Each row is where one point has got to under a steady rotation. How many ticks took it there?
The counts run from 0 to 1075.
[ 27.7 -23.8  15.1  -4.7   4.9 -20.4  35.0  -3.7  -7.2   0.8   4.0   5.9
  19.2  -5.8  -2.0  -8.4  16.7  -9.8   5.9  -0.4  24.1 -24.4 -17.7 -23.3
   8.1  38.6 -12.4 -18.7 -13.6  22.2 -16.1   2.3   5.6  24.3 -12.1  -3.8
  30.1 -31.2 -48.8   8.1  -6.0  18.9  -0.3   8.5  -3.4   7.7 -26.2 -17.5
  -3.0]
816
[  4.6  -6.0  48.3  12.2 -16.6   8.5   1.0   6.0 -28.3  -5.6 -24.4 -22.6
  32.0   9.0   7.1  19.5 -12.5  28.1  -2.7   2.8  17.3 -26.4  13.5 -13.0
 -15.2  13.1 -22.2 -12.2  20.6  11.3  11.2  -5.0  37.3  23.8  10.7  10.0
   9.7  12.9  18.5  -3.4   1.7  12.2 -28.5  20.7   5.5   8.4  -6.4  20.5
  -2.9]
307
[  6.3 -18.0  22.0   1.3 -18.1  17.1  -0.2   6.0 -25.1   1.7  12.0  -7.0
  20.8  -0.6  24.9   1.5 -21.5  58.8  -5.6   8.6   9.7  -6.5   5.8  15.1
 -29.1 -28.4  -4.3 -14.1  31.1  15.6  19.6 -30.4   7.0  -3.3   8.2 -18.8
 -12.2   5.1  11.3 -14.4 -10.9   0.0 -19.1 -23.1  10.4  25.1  30.0  -8.8
 -18.7]
774
[ -0.4  -8.1  15.0  -3.8 -16.6  16.0  -1.1   3.6 -19.3   4.6  17.6 -15.3
  21.6   2.4  13.4  -2.0 -20.4  51.7  -5.1  13.7   9.5 -20.2   0.8  11.4
 -45.2 -21.4 -13.8  -8.8  42.7  11.9   8.1 -17.3   7.1   3.7   4.4  -8.2
 -13.6  -1.4  -6.2  -8.0   8.1  -8.1 -22.4 -21.5   2.8  32.7  33.8  -8.6
 -22.1]
773
[ 11.3 -20.1  16.8 -25.7 -16.2 -16.3  21.4  -6.6  -0.5  -4.0  18.1 -12.7
  28.3  13.2  -3.2 -16.4  -4.5 -10.4  -2.1  16.3  33.1 -33.1  -4.5 -19.6
 -12.8  32.4 -24.3 -17.1  -9.6  25.7 -11.8  -5.2   7.5   4.2 -11.2   3.5
  20.8 -31.1 -30.2  16.5  -3.2   7.5  -4.0  -6.3  10.2  16.1 -21.5 -19.5
 -17.9]
383
[-24.2  -1.4  50.8  -1.6 -49.7  -8.6  -5.4   5.0 -25.8   6.1 -11.4  -3.9
   4.9 -23.7  14.7   7.3  -8.5  33.1  18.9  24.7  15.0 -22.7   7.0  -9.9
  15.5  20.2 -13.4  -0.6   1.7 -12.2  21.7 -22.6   6.2   0.3  10.7   6.1
  13.6   1.9   5.0   3.1  13.2 -20.5 -24.2  -9.2  21.6  11.3 -33.4   1.3
 -13.5]
496
[ 14.2  14.4  17.7 -16.9 -23.1   1.1 -14.9  18.3 -18.7  20.2   3.3  13.1
 -15.2 -17.5  -7.6   9.9  11.4  30.7  32.9   9.5  15.0 -16.5 -20.9  -8.0
  14.7  12.2 -14.6  -5.3  28.0 -12.4  -2.5  -3.8  -5.3   1.1 -16.8  -7.8
   4.2 -15.0 -44.9  -1.9  22.3 -28.1 -10.1 -16.6   6.4  22.7  -9.7 -31.1
 -30.5]
681
[ 15.5 -44.6  14.9   0.0 -23.0  11.9  25.7 -24.4  -4.4  -1.4  -3.6  16.2
   6.7  25.1   7.3  -0.3 -15.2  25.4  -6.0  12.1  32.1   4.1  12.8   8.9
  16.0   8.5 -33.5 -40.3 -18.4  23.1  -2.0 -18.9 -21.8  -9.9  20.5  -9.1
  12.9 -12.5  -4.3  -7.9 -12.6  21.0  -4.7  -2.4   5.2  30.6   5.0 -12.8
  10.3]
630
[ 34.7 -38.5   1.8  -1.1  18.8  14.0   9.9   5.9   4.1   6.2  -6.8  20.8
 -29.4  -4.5  -2.8   0.1  23.3   9.9  27.8   1.6  28.6 -12.0 -27.6  -2.7
  22.0   5.7 -14.7 -20.4   2.6   8.2 -21.6   9.8  -2.8  15.7 -11.4 -23.7
  21.6   5.5 -41.7   7.4  -7.8  40.4  12.5  23.4 -10.4   9.8  13.5  -9.4
  -3.6]
979
[-25.5 -28.9  15.4  23.5 -25.1  -1.4  25.1 -25.4   4.7   1.1   4.5  -8.5
  21.2 -16.5  28.2   7.8 -15.7  46.1  -8.2  24.5  29.7   6.4   3.7  13.1
 -13.1 -15.9 -13.3  -3.1   6.5  13.7   9.8  -9.5   2.9  -6.4  26.8  -1.0
   3.7 -12.7 -14.2   9.4  -6.5  -7.4 -21.3 -30.2   9.2  31.3  33.3  12.4
  -0.1]
522
[ 42.8 -22.4   3.5   8.3  20.8 -13.9  36.1   3.7   3.3   0.1   6.9  -1.1
  26.6  10.6   0.3   5.7  13.2   6.0  -1.4 -11.9  23.5 -13.0 -16.1  -9.5
  -6.5  14.7 -11.7 -23.5   5.1  38.9 -13.3   9.9  12.1  21.9  -6.8  -1.9
  21.4 -32.4 -48.8   7.4 -24.9  27.3  -1.8   4.9  -9.2  12.0   6.9  -7.4
  -2.1]
20
[-10.3 -32.1  37.8  27.8 -19.9  -1.5  15.3 -15.3 -29.3   7.5  -0.9   3.9
  12.7 -50.4  39.6 -15.3   1.1  40.7  13.0  17.5   0.9  -5.3  -4.7  13.0
  -7.5  -7.9  17.2   9.4   5.3   0.4   8.2 -22.4  14.8  20.9  13.0 -20.0
   8.1  15.0   6.3  -6.8  -3.0  10.2 -15.0  -7.5  12.1  12.5   3.4  12.8
  -1.7]
777
[-16.4 -16.7  57.7  11.3  -9.7 -15.8  20.0  10.3 -28.0  -9.5   1.7   2.1
   9.3   0.4  13.6  10.9   8.7   1.3  24.1  12.0  11.9 -26.1  13.8 -15.7
  -1.4  26.3  13.4  20.9   7.0  -4.5  21.2 -27.4  19.3  11.1 -13.0 -17.5
  19.9  -2.2  10.4  -1.8 -15.6   0.3  -0.1   5.6  24.1 -20.1 -44.9   0.4
  -3.3]
750
[ 30.3 -26.2  23.1   2.1  26.4  -1.8  31.0   5.4 -23.8 -16.9  22.0 -12.7
  27.6  28.7 -15.8   9.0 -10.7  15.5 -15.6   4.6   6.2 -45.6  17.8 -21.2
 -33.0  13.6 -22.3 -19.0  12.6  19.0  -1.7  -5.6  -6.3  24.6 -22.1  -2.1
  12.5 -10.3 -13.8 -14.5   0.7  21.4  -7.9  -3.2  -7.9  -4.7   3.0 -18.9
   4.9]
202
[  4.1  -7.0  17.6  -8.3   2.8  16.2 -20.8  16.2  -5.8  20.6   9.4   1.0
 -35.3 -16.5  10.7   5.3  11.6  42.6  16.1   4.5   8.1 -11.4 -32.3  -3.6
 -16.2 -18.3  -4.0  -2.7  34.7 -11.5  -0.6  -0.8 -23.5  11.0 -15.8 -34.3
  -5.9   0.1 -28.3  -2.1  17.2  10.4 -18.6  -0.4  -7.2  18.5  20.4 -20.1
 -27.7]
510
[ 22.6  -4.5  32.8   7.5  -7.1 -16.0  20.8   5.6 -36.4  15.4 -13.6  15.1
  13.8 -41.1  16.4  -5.2  27.7  22.1  28.6 -20.3   6.0  -6.0 -13.6   0.7
   3.4  14.7  19.6  10.4  15.4  -3.5   3.0 -14.7  14.7  26.8   3.8 -27.4
  12.2 -19.2 -26.2 -14.9  -7.7  -5.8  -2.2  -0.1   4.0  10.7 -28.9 -15.3
  -7.9]
1032
[ -5.5 -40.1  26.9  26.5  12.1  -9.7  24.6 -15.0   1.2   9.0  -0.2  19.8
 -37.6 -33.9  11.4  17.3  26.3  24.7  24.6  28.7  14.6 -10.6 -12.8  -1.3
  30.6  12.1  -2.4  14.3  -5.8 -21.4  -4.3   2.3 -22.2  14.1  -2.6 -15.1
  20.5   6.6 -33.5  -0.3  16.0  15.7   5.6  -2.0  -8.6  -7.8  -4.5   3.3
   9.9]
180
[  9.6 -19.8  34.2 -36.1 -23.6  20.0  -2.7   5.5 -29.4 -11.3  11.1  -8.0
  21.6  16.1  16.2 -32.6  -6.1   1.1   8.7   7.5  23.8 -31.7  -2.5   1.1
 -31.3   7.6 -13.3  -4.9  21.9  11.6  -1.8 -26.1  18.4   9.4  -8.8 -32.0
   9.1   1.9  10.2  -1.4 -13.0  14.9   0.1  11.6  15.6  20.4 -16.2 -24.9
 -25.9]
664
[ -0.7 -42.1  17.6  31.1  23.0  16.0  27.4 -12.1   2.1  -3.5  -0.1  -1.0
 -17.3   9.0  17.6  28.8   1.7  56.0  -2.2   4.4  17.4   2.1   7.7  11.4
 -13.6 -27.1  -4.3  -5.3  21.8   2.0  10.7  -2.7 -25.8   6.5  15.8 -21.7
  -4.6  -4.6  -7.9 -17.5  -6.0  26.9 -16.9  -8.7 -16.4   8.6  30.7   2.7
  12.3]
1056
[ -9.8 -36.3  15.3 -10.1   1.2  12.0  23.0 -23.8  21.2 -10.5  -4.3  -0.8
 -19.5  32.2  -3.8  19.2   1.3  22.3  -9.4  17.9  47.9  -0.7   5.6  -2.0
   6.2   6.6 -36.9 -17.9  -4.7   0.6 -10.7   9.0 -37.5  -8.3  20.5 -12.1
  12.5 -32.4 -25.2  -1.4   3.2  16.7  -9.2  -2.9 -15.9  22.9   1.6 -18.2
   5.7]
983
[-21.0 -13.4  36.7  -1.0 -23.1  -9.4   4.7  -9.7  11.2  -1.2  -3.8 -34.9
  26.5  20.3  16.9  14.1 -15.4  14.5 -20.9  11.1  34.1  -6.6   5.8 -17.5
 -12.6  13.1 -23.9 -20.5  -1.7  19.8  13.3   3.5   0.0   1.0  14.0  10.2
  10.4 -36.1  -8.4  17.5 -11.2  17.9 -43.7   2.2   3.0  15.4  -7.9  12.2
  -5.1]
739
[-11.0 -41.6  47.5  19.1 -13.9  -7.5  19.3 -15.4 -18.1  -3.9  -7.8  -9.9
  22.7  -7.7  22.5  -4.5 -10.6   7.2  -5.2  23.3   9.8 -21.3   9.3 -15.3
  -0.2  18.5 -10.9 -16.2 -26.1  18.2   7.9 -10.0  12.4  17.4  10.9   6.8
  31.1  16.9  18.2  14.2  -5.1  34.0 -18.1  12.5  11.9  -2.6 -12.9  22.5
  11.4]
994
[ 18.5   5.7  12.1 -19.5 -33.3  21.6 -27.3  26.2 -12.2  15.9  -1.8  19.6
 -21.6  -1.2   2.1  -0.7  -2.0  28.9  37.1  11.1  30.7 -18.9 -23.2  -0.3
  11.8  -2.2 -14.3  -9.3  33.5   1.6  -1.6  -7.2  21.3  -6.4 -13.2 -23.8
   3.3   8.8 -18.6  12.7  -3.8  -6.5   0.7   3.2  17.6  26.3   6.7 -17.0
 -31.2]
328
[ 22.3  -4.9  32.0 -35.5 -22.1  26.8 -17.6  12.0 -36.5  -9.2  -5.4  -5.7
  21.3  18.7   7.9 -22.1  -7.0  10.1  15.6   0.5  25.0 -35.7  -1.8  -3.2
 -23.3  13.8 -22.4 -12.6  26.0   9.7  -2.8 -15.4  27.0  15.7  -6.9 -21.8
  10.2   9.9   9.6   2.0  -3.4  14.8   0.2  19.8   9.5  28.9  -9.9 -13.8
 -24.8]
663
[-27.0  -9.3  49.1  11.3 -13.6   5.1   5.7  -7.6 -15.7 -10.9 -23.8 -29.1
  26.1  13.8  17.5  14.2 -17.4  20.2 -13.4  14.4  22.0 -21.4  15.6 -14.0
 -23.6  11.7 -25.3  -8.4  13.1   9.9  15.9   0.1  21.7  14.9  18.4  11.9
  12.4  -0.8  18.4   6.4  -1.3   9.8 -38.8  11.6   9.3   8.1 -11.0  26.5
  -3.2]
306
[-11.8 -18.4  13.2   1.5   6.2  11.9  12.0  -4.6  -8.0  -5.0  26.6 -16.4
  12.4 -19.9  18.1 -10.9   0.0  43.0  -5.7  18.3  10.2 -25.2 -10.9   7.5
 -55.6 -23.3  -1.0  20.0  42.2   3.1  -5.5  -1.3   5.6  14.1  -7.3 -19.7
  -8.6   4.8 -15.2   3.2   8.8   0.5 -12.7 -25.2  -5.3  26.9  31.7 -13.0
 -18.7]
338
[ 32.1 -36.3  10.0   5.6  14.9  16.6  18.7 -11.8 -16.9   8.3 -12.6  24.9
 -14.0 -25.4   9.5  -3.2  30.2  22.0  28.3 -11.4  24.4  -1.5 -17.5  14.8
  13.1  -3.0  -2.4   6.8  13.8   0.4 -14.8   0.2  -0.7  31.2   6.8 -35.3
  15.0   6.3 -35.3 -12.6   1.0  19.0  16.7  10.4 -13.2  19.8  12.6 -11.9
   1.8]
263
[ -9.7 -25.0  -5.3   8.5   2.8  11.0  21.6  -1.7  13.4  -8.7  39.8   6.5
  -8.0   8.4  -0.3  10.7 -15.4  26.3   7.7  46.6  29.7 -29.7 -11.3   1.5
 -16.4  -8.6 -22.5   5.8  21.2   8.8  -8.5   4.4   4.9  -9.5 -20.5  -2.1
  12.8   8.5 -38.0  18.7   9.7  -6.3   9.8 -33.7   3.3  14.9  36.9  -7.5
  -4.2]
3
[ 12.8 -18.9  22.8  -8.8 -20.5 -11.0   9.6  -0.4 -14.3   3.4  19.0  -0.8
  11.0  -8.3  -6.9 -10.2  -6.9  -1.8   5.7  40.0  19.5 -49.1  -9.3 -29.1
   6.8  37.8 -32.1 -21.5 -17.2   7.4  -8.0   0.0   5.9  13.6 -24.5  20.4
  31.2   8.3 -21.1  22.2  18.9   8.2  -5.0  -0.2  15.5   6.0 -14.1  -8.6
 -12.7]
29
[-21.4 -17.7  50.3   4.5 -36.8  -5.7   2.2  -1.8 -33.0   7.4   6.3  -3.9
  12.9 -30.0  33.9 -11.2  -6.0  29.0  11.1  19.4   4.7 -15.9   2.8  -4.3
  -4.4   7.7  12.7  10.3  -1.7  -7.0  21.7 -34.5   7.4   4.0   7.1 -11.4
   6.4   6.2  20.6  -0.5  -3.6   0.7 -21.7  -5.4  25.5   1.2 -22.9   6.4
 -11.2]
61
[  7.6 -11.8   9.3 -13.5 -17.7  11.1 -13.4   8.0  -1.9  24.2   5.7   0.4
   0.1 -11.0  35.1  -9.1   4.5  38.4  12.1 -13.4  21.8  12.8 -31.3   8.4
 -14.8 -22.9   4.3 -14.6  21.9  19.3   3.0 -11.0  -0.8  -6.7   7.0 -36.0
  -8.4 -23.0 -21.1   0.8 -28.8  22.0 -23.1  -1.5   4.8  38.1  25.2 -13.9
 -30.8]
158
[-11.8   8.8  27.3 -29.5 -28.1  13.1 -12.5   4.3  -1.2  -2.7 -15.4  -7.1
  -9.5   3.1  -2.6   1.4   9.3   8.6  26.2  19.5  42.2 -33.4 -13.2 -10.4
  -9.7  24.2 -30.4   6.4  29.0 -11.3 -14.5  12.6  17.1   8.2  -7.9  -6.5
  20.8   1.1 -22.7  21.5  17.5 -14.0  -5.2  13.4   5.7  24.3 -16.5  -9.9
 -27.6]
1015
[  1.3 -12.0  15.5 -20.0  -6.3  -4.5  14.0  -0.5  14.8  -5.1  10.7 -20.4
  23.8  31.1  15.4  -4.5  -4.2  -3.5 -10.1  -0.1  42.2 -14.4 -10.7 -14.6
 -26.6  17.1 -15.2 -19.1   5.4  39.9  -3.7  -1.1   6.6  -0.4  -0.6 -13.4
  13.2 -45.5 -22.3  19.8 -33.6  25.4 -18.1   6.4   0.0  18.0  -7.2 -10.1
 -20.5]
737
